(in the rows, 128 means zero)
Each path below is one point turned by a fixed rotation once a step. After each direction that follows a path, write how fast that rotation turns it, in degrees per step (0 if it stays still).
Each turn is a multiple of 5 degrees from 10 to 175, or 0.
Each row of a path follows its step; steps can be skipped.
Rotation 1:
step 0: [114 128 138 123 133 105 131 127 126 134 121 144 128 123 127 121 124 135
 123 122 120 130 129 118 125 129 122 123 131 135 132 123 133 134 118 123
 134 122 126 130 131 129 132 121 138 129 134 123 132 125 144 130]
step 1: [126 114 128 120 135 114 133 126 132 135 127 129 117 129 121 114 121 131
 133 120 133 127 132 132 125 133 114 125 125 130 114 137 119 127 122 128
 139 123 132 135 135 137 127 126 138 131 122 134 119 136 131 128]
step 2: [120 128 141 125 131 136 129 125 127 143 133 123 127 134 125 120 118 127
 114 129 129 123 132 134 132 131 122 133 135 133 120 132 118 118 131 127
 142 137 134 133 137 135 138 132 125 138 130 128 129 117 140 133]
step 4: [124 132 120 131 124 117 134 136 131 129 125 139 114 124 119 130 123 126
 123 135 128 120 136 123 133 125 126 134 129 140 116 134 112 131 124 126
 127 139 117 132 131 131 140 125 135 136 129 133 118 134 119 125]
step 6: [118 128 134 130 129 113 125 125 123 141 114 120 130 127 123 123 123 136
 130 119 119 121 140 137 127 134 122 141 126 130 133 124 129 129 124 131
 119 123 120 120 144 124 136 126 131 129 139 127 124 135 131 125]
step 7: [128 126 130 128 132 117 126 123 124 131 128 129 116 136 121 122 128 138
 126 112 113 126 132 126 126 126 115 132 133 145 116 123 118 124 125 120
 131 130 120 126 123 121 135 129 127 123 128 129 117 127 130 141]
step 9: [116 125 133 133 143 122 135 130 126 128 126 129 117 127 131 118 123 133
 119 120 129 120 147 126 124 127 131 121 135 126 129 137 128 136 127 130
 135 128 125 131 139 127 138 115 134 137 136 118 129 123 136 124]
step 10: [113 127 130 125 132 120 138 128 143 127 125 138 124 130 118 121 120 137
 122 130 126 125 132 130 127 142 120 124 126 136 124 138 129 125 124 112
 129 134 133 130 127 130 136 123 138 127 123 132 115 122 134 128]
step 11: [119 129 140 124 131 122 130 128 125 141 131 139 131 116 122 117 121 125
 128 137 129 129 128 123 135 140 124 139 127 135 120 126 117 130 123 128
 137 130 129 142 136 131 131 128 133 134 129 140 131 135 141 133]
step 12: [129 128 132 125 126 116 122 130 132 144 128 121 119 129 127 126 108 128
 130 118 130 126 138 133 141 131 123 126 129 133 120 139 121 128 128 134
 128 130 121 138 148 125 132 126 120 135 129 131 130 122 125 128]
Directions:
[129 129 126 129 128 129 132 129 129 128 128 128 125 126 130 127 128 129
 129 130 131 129 129 130 126 129 131 126 127 130 127 131 130 126 128 126
 131 127 130 128 130 130 130 131 130 127 129 128 130 128 131 132] : 45
[133 124 130 127 130 130 127 127 129 131 129 127 128 129 127 126 130 124
 127 132 128 130 129 127 127 130 128 127 125 129 127 128 126 131 128 129
 130 130 127 128 127 128 129 128 130 129 129 130 130 129 124 129] : 110
Rotation 2:
step 0: [136 132 132 129 131 129 137 133 123 117 133 113 133 126 122 118 131 136
 129 130 111 128 126 122 128 123 126 118 132 132 135 133 122 127 128 131
 134 119 116 121 142 127 129 138 132 115 132 119 132 136 130 132]
step 2: [130 117 132 127 127 126 128 124 127 125 142 122 117 128 125 132 131 131
 132 131 136 134 134 131 123 125 114 140 132 115 126 120 135 120 111 129
 123 135 142 127 124 133 133 133 128 120 125 122 139 129 132 137]
step 3: [137 131 124 134 121 123 135 122 125 126 128 128 137 121 114 124 129 137
 123 138 121 140 135 128 134 113 132 128 121 128 117 131 127 132 134 132
 127 120 134 140 123 124 122 123 127 134 122 138 124 145 129 129]
step 6: [134 121 132 132 137 138 142 124 129 120 125 123 123 114 130 132 131 129
 129 123 134 131 122 128 134 121 134 132 129 127 117 111 143 135 116 138
 132 116 125 126 131 127 134 131 128 121 127 134 117 129 122 127]
step 7: [123 139 119 141 118 125 121 128 137 124 139 130 129 127 119 127 135 122
 132 124 128 111 133 121 143 122 133 131 120 134 134 132 125 124 131 131
 129 130 137 125 131 123 132 123 115 121 118 140 130 127 128 132]
step 8: [125 131 127 128 119 137 136 139 129 114 136 122 127 125 138 132 121 124
 123 142 117 130 141 119 115 129 131 122 133 123 132 119 123 128 127 129
 133 133 129 132 129 132 138 129 130 136 122 117 133 123 138 118]
step 9: [132 125 121 125 132 120 121 133 144 129 125 131 119 128 136 126 134 131
 115 124 126 145 127 123 127 119 128 114 138 135 124 142 140 125 125 136
 132 122 126 131 129 135 120 131 137 119 121 133 125 127 126 133]
step 10: [131 117 135 124 137 133 130 127 126 127 133 132 130 134 117 116 124 124
 127 131 140 124 127 120 130 118 125 131 117 135 123 124 122 117 124 128
 134 115 131 129 133 135 129 142 110 127 128 122 136 116 124 129]
step 11: [124 130 118 132 117 120 133 115 123 135 139 130 126 132 128 134 138 120
 122 128 127 126 133 128 141 117 118 126 133 124 121 123 128 130 119 120
 130 135 121 123 135 123 129 130 130 149 121 123 128 137 134 126]
step 12: [137 132 136 120 118 132 123 133 128 124 126 126 132 123 144 135 128 118
 138 128 130 142 129 126 126 125 132 136 124 115 122 127 131 116 135 130
 122 121 127 131 122 118 125 138 132 119 115 134 128 134 137 122]
Directions:
[127 128 123 128 128 130 129 128 129 126 125 127 127 122 128 128 129 128
 131 127 128 125 128 129 129 131 132 128 128 128 128 128 131 128 132 129
 126 129 126 126 127 128 132 129 127 128 129 127 128 128 127 130] : 45
Rotation 3:
step 0: [119 131 123 125 118 128 122 126 135 128 118 134 134 134 126 127 136 130
 126 133 137 125 124 131 125 137 130 118 139 126 126 143 118 145 129 114
 130 138 125 126 124 131 125 124 119 116 139 133 126 135 128 130]
step 1: [144 129 125 126 125 119 134 126 124 124 122 125 138 131 128 134 140 127
 123 119 122 129 130 126 134 135 130 123 123 119 131 121 128 118 122 121
 139 136 127 111 127 115 131 122 127 118 126 124 140 133 139 131]
step 2: [134 122 125 136 127 125 129 135 128 130 129 131 136 135 132 128 118 130
 140 128 135 130 123 125 127 124 147 125 119 126 127 138 130 138 127 134
 123 127 131 116 124 109 129 142 115 130 131 127 121 121 133 121]
step 4: [133 132 125 128 122 122 122 130 111 120 122 133 141 126 124 126 136 124
 134 131 122 124 125 133 139 125 130 135 143 137 135 129 129 139 122 111
 132 135 125 129 125 128 134 135 123 117 122 121 119 130 131 126]
step 5: [130 127 120 127 120 123 120 125 119 136 127 132 131 136 129 130 125 126
 148 116 133 123 137 123 123 128 129 125 133 124 128 131 121 114 120 131
 135 125 130 122 129 113 125 110 121 121 131 119 131 124 123 127]
step 7: [129 128 128 130 128 120 127 132 126 127 114 126 139 121 126 107 125 122
 129 131 123 131 135 127 124 144 118 128 128 123 126 143 124 135 130 117
 126 129 129 127 130 124 121 129 130 127 145 125 120 135 123 122]
step 8: [129 124 121 129 121 127 129 116 110 124 129 122 129 131 111 123 128 115
 127 119 133 136 134 129 139 129 138 117 130 124 130 118 137 130 133 115
 141 130 128 120 131 122 128 121 124 129 123 130 122 129 130 127]
step 9: [126 125 124 141 118 133 128 141 135 135 130 124 143 129 127 133 138 127
 135 124 127 134 130 134 125 127 133 133 125 132 128 137 127 132 130 127
 122 120 134 128 128 119 120 110 111 129 123 126 126 117 135 117]
step 11: [123 128 127 116 136 131 135 125 113 116 121 135 134 126 127 128 138 127
 125 122 128 122 136 133 128 130 136 131 133 123 121 131 119 139 125 121
 126 129 135 125 131 117 117 133 132 119 129 124 119 135 138 111]
step 12: [122 134 124 127 129 120 136 127 121 136 132 124 125 131 126 128 132 125
 132 128 137 138 119 128 121 138 140 122 135 134 121 139 130 123 126 126
 149 129 118 118 126 120 132 114 117 119 134 132 130 125 130 122]
Directions:
[129 130 128 128 128 130 128 129 126 125 129 128 130 127 128 126 126 128
 128 127 128 128 127 132 131 129 129 126 129 125 128 126 127 126 124 127
 133 127 128 128 128 131 127 127 127 124 128 130 128 126 128 127] : 100
[132 127 131 128 128 129 131 130 131 129 127 130 131 131 128 127 127 127
 129 128 129 127 126 130 126 125 132 129 128 129 128 126 127 125 128 128
 126 125 127 128 127 129 128 126 129 132 131 129 126 128 127 128] : 100
Rotation 4:
step 0: [124 124 142 134 135 120 122 134 120 142 128 126 128 123 138 126 120 128
 133 138 124 124 134 124 135 129 137 129 114 138 124 133 135 129 131 124
 133 129 128 120 123 134 128 126 120 125 117 127 127 114 123 137]
step 2: [124 138 138 121 134 113 136 121 123 131 128 124 132 127 127 122 134 130
 130 123 110 133 138 137 131 130 131 118 125 127 132 130 130 127 118 123
 130 127 138 118 120 124 134 135 134 133 118 120 130 126 124 121]
step 3: [132 118 132 121 132 116 124 125 122 126 117 124 126 124 126 111 126 136
 133 128 124 140 133 123 124 127 126 138 122 120 126 127 119 132 128 119
 124 132 121 117 126 129 138 117 129 131 129 130 136 116 119 121]
step 4: [114 133 140 129 131 122 129 135 120 122 114 120 131 127 136 125 128 122
 131 132 123 124 132 120 133 127 135 129 129 132 136 121 128 144 140 133
 136 136 127 125 130 121 133 124 138 126 133 120 127 119 125 122]
step 5: [134 133 123 132 128 118 128 139 123 139 122 125 126 112 137 123 134 128
 117 126 125 119 134 129 138 135 130 131 126 126 130 132 119 139 127 123
 133 123 120 123 130 117 126 137 130 137 130 131 137 124 126 119]
step 6: [129 122 125 124 124 123 132 128 128 132 111 120 149 132 129 126 127 107
 125 127 120 124 144 132 128 132 128 135 126 125 125 134 119 130 122 134
 130 126 131 125 135 127 131 128 131 133 117 130 130 124 124 129]
step 8: [122 124 131 131 128 123 131 124 128 136 121 127 115 121 128 126 133 122
 126 121 131 126 135 129 141 126 126 126 128 126 120 123 122 147 130 130
 134 127 135 130 128 138 134 124 134 119 114 136 125 111 133 132]
step 9: [127 124 130 137 132 126 135 132 131 134 122 110 129 126 124 126 124 117
 126 129 119 121 119 118 124 127 125 121 134 126 125 125 127 140 131 117
 117 129 130 128 119 124 126 139 128 131 115 136 141 121 126 131]
step 10: [125 128 126 122 127 118 119 126 119 130 117 117 128 124 113 127 137 125
 120 137 113 132 133 134 133 132 136 124 129 130 124 130 124 125 138 130
 123 121 137 129 127 120 128 129 121 115 117 138 135 129 129 124]
step 12: [129 123 140 119 130 116 129 130 123 144 127 134 134 127 125 123 121 129
 121 139 129 122 128 120 137 125 136 128 124 135 132 122 124 130 137 125
 128 136 137 126 126 130 124 138 124 125 127 128 122 108 122 135]
Directions:
[124 128 130 127 126 128 128 130 127 129 126 133 125 128 130 129 128 128
 130 124 129 126 125 125 130 128 126 128 128 129 126 130 131 129 130 128
 129 131 126 129 129 126 127 130 127 128 127 128 131 125 128 130] : 90
[126 129 128 132 127 127 129 127 127 125 128 127 126 128 127 125 130 125
 130 129 127 129 124 126 128 129 127 127 126 125 132 126 129 129 129 125
 125 126 126 130 128 127 130 126 129 124 128 130 129 127 129 125] : 65
[125 129 127 126 129 126 129 128 127 127 127 127 130 129 125 129 129 134
 130 130 130 126 127 126 127 130 129 129 125 125 129 126 127 126 127 127
 132 130 128 128 129 125 130 130 129 130 129 127 127 127 126 127] : 35
